Each row is where one point has got to under a steady rotation. How many steps took it there?
The counts run from 0 to 421.
[ -1   9  15   1 -21 -15   9   5  -5  11 -20  -3 -12 -26  52  14]
30
[  0   5   1  14 -16  27  -2  -7 -22  41  33 -17 -11  -1  -3 -35]
210
[ 17 -12  -8 -18  34 -15 -11  34  20 -27 -21  19  18 -18   5   8]
51
[  1  -1  -2  17  -4  -2  37  16 -13  30 -30  11  24  -8   2  -3]
291
[ 32 -22  22  17  -2  -4  -6 -32 -19   4  15   3 -25 -19  12 -14]
404
[ -4  22  13   2 -21  28  54  10   4 -10   3  -7   1   7  10 -15]
228
[ 23 -15  25   2  32   1   1  -3  -3  34   0 -28 -19 -11   5  -4]
95
[  5 -18  18 -24  21   0 -38  25   8 -31  -1  -8  19  12   1  -1]
118
[ 10 -20   3 -23  32   6 -43 -10  -8   2  18  -4   9   9 -27 -13]
129
[-15   3  -5  -1 -41  16  15 -13   8  27  22  23  -6   1  26 -17]
213
[-14  10  -2  -9  11  -7  28  15  15  10 -30  36   3 -12   3   7]
294
[  7 -14   4  -5  12  -2 -13  38   9 -17 -12   0   2 -40  -6  -7]
50
[-17  -9   0  15 -21  -2  -8 -29 -23  -7  12  21 -27 -26  -7  -4]
329
[ -7  -6  -4   5  20 -19 -23 -27 -28  25  -2  22 -12   4 -15  10]
331
[ -2  -2  -8  -3  -9 -32 -29 -26 -13 -17  -7  24  -2  15  36  10]
395
[ -4  16   6   0 -20   4  35   8 -10  31 -10 -19   9  12  17 -12]
224
[-26  23 -20 -15  -2  -9 -18 -18 -20  22  -3  -3  -8  29 -16  15]
264
[  2 -26   6 -20   9  -1 -35  -6  -9  13  25 -35 -16   4 -19  -9]
136
[  6  -9  23  32 -15  -9  32   7   8 -19 -23  18   0 -21  23  -3]
355
[ -5   6   0 -20   1  33 -43 -13   8  -3  21  19  -7  27  -8 -11]
200
[-10   6  34  24 -16 -10  14   7  22   2 -22   2 -28 -16  23  -2]
348
[ 31 -24  14   4   3  -8  28 -17  -9  10  12   6 -15 -23  16  -8]
411
[ 19 -11  22 -40  30  -6  12  13  20 -18  -6  -3  -3  15  10   6]
107
[-19  -3  -7  -2  -5 -14 -10 -28   1  16 -10  49 -27  -9  12  12]
335
[  9  -8  25  13  18   3 -30 -21 -18   1  16  -8 -15 -16  13   2]
80
[ 17 -17  25  16  11   7  27  20   1 -31 -13  20 -11 -26  -7 -19]
363
[-38  22  -1  27 -42   6 -15   4 -12  11  -2  10 -13  -1  20 -11]
273
[-15  21   2 -19 -31  10  33   3  13  25   8   6  -8   9  33 -12]
220
[ 22  -8  24  -2  37 -12 -22  -6 -10  32  15   0  -9  -4  22  11]
88
[-15   3  -4  -4  -4 -42 -11 -18 -16  34 -28  17  -9   0  14  11]
339
[ -2  20  18  25  18  21   7  -5  10  24  -6  27 -21   0   4  12]
282
[ -9  -1   2  21   8  -4 -17 -25 -23  14   6  21 -42 -24 -32   3]
330
[-17  25   7  16  -4  -1  -7   0  -1  35 -14  28   9  22  14   4]
279
[  9  12 -13   9  14  -1 -46  12 -15 -24 -21   1   0  -6 -16   6]
2
[ -9  -9  -9 -43 -12   5  22  20  14 -19   3  -2  19  11   3 -28]
179
[-23  12 -33 -27  -5  -3  -9  10   8  -6  -2  35   6   6 -21  -3]
253
[ -1 -10  11 -10  10  -9 -24 -13  -1  17   4  32   4  -2  41  14]
85
[ -3  19  -3 -16  -2  22 -13 -27 -18  -2  25  25  12  39   6  -1]
201
[  2  11 -12 -21   0 -22  -3 -21 -14  10  -2  27 -18 -20  19  22]
18
[ -3 -11 -15 -32  17 -20  24  15 -13 -38  -1  19  10 -18  19   4]
52
[  7   6  -7  -7  -3 -13 -46  -2  -5  23   1   5 -34 -17  14  16]
17
[-12   7  -3 -34   3  19 -26  -4   4 -16   6  24   6  37  -4  -4]
193
[ -9  -8  -1 -18  -4 -26 -43  -8  -2  -7 -25  -7 -14  14  -3  15]
387
[ 10 -22  26   4  10   5 -44  -7   4  15   0   7  -8 -18  29   4]
84
[-14  39  11   6   5  24  -2 -18  -4  25   3  38 -13  22  12  16]
275
[ -1  10   3  13 -33  13  26  24  10   4 -14 -18  14   1  10 -23]
232
[  0  -7  23 -27  17 -17  40   9  -6 -10  -1 -16  21   8  22  -3]
108
[ 18 -13   5  -6  38  -1   0  22 -13 -20  -6  -6 -13 -22 -26   5]
54
[  9 -27  -9  12 -11 -22  16  21 -13  -9 -26   1  19 -19  -6 -10]
366
[-21   4 -22   3 -25  32  13  29  -1 -25   6  19   3 -10 -23 -25]
247
[-21  16  -7 -12  16 -14  16  18   2  -2 -44   5  10  17 -30  13]
305
[ -2 -14  23  -9 -12   0 -26  -8 -13  28  23 -46 -19   1   2 -24]
143
[ 12 -12   0   8  21 -27  15  10  -9   0 -35  16  31   4 -18  -1]
365
[ 19  -6  25  -9  12  29   3  23  32  13   2  10   8  -4   9 -15]
166
[ 37 -17  16  12  16  -8   0  10   3  35  -3  -5 -21 -15   0 -10]
412
[ -1  -9  13   8   0 -21 -16 -32 -32  21   7 -10  17   1  26   7]
82
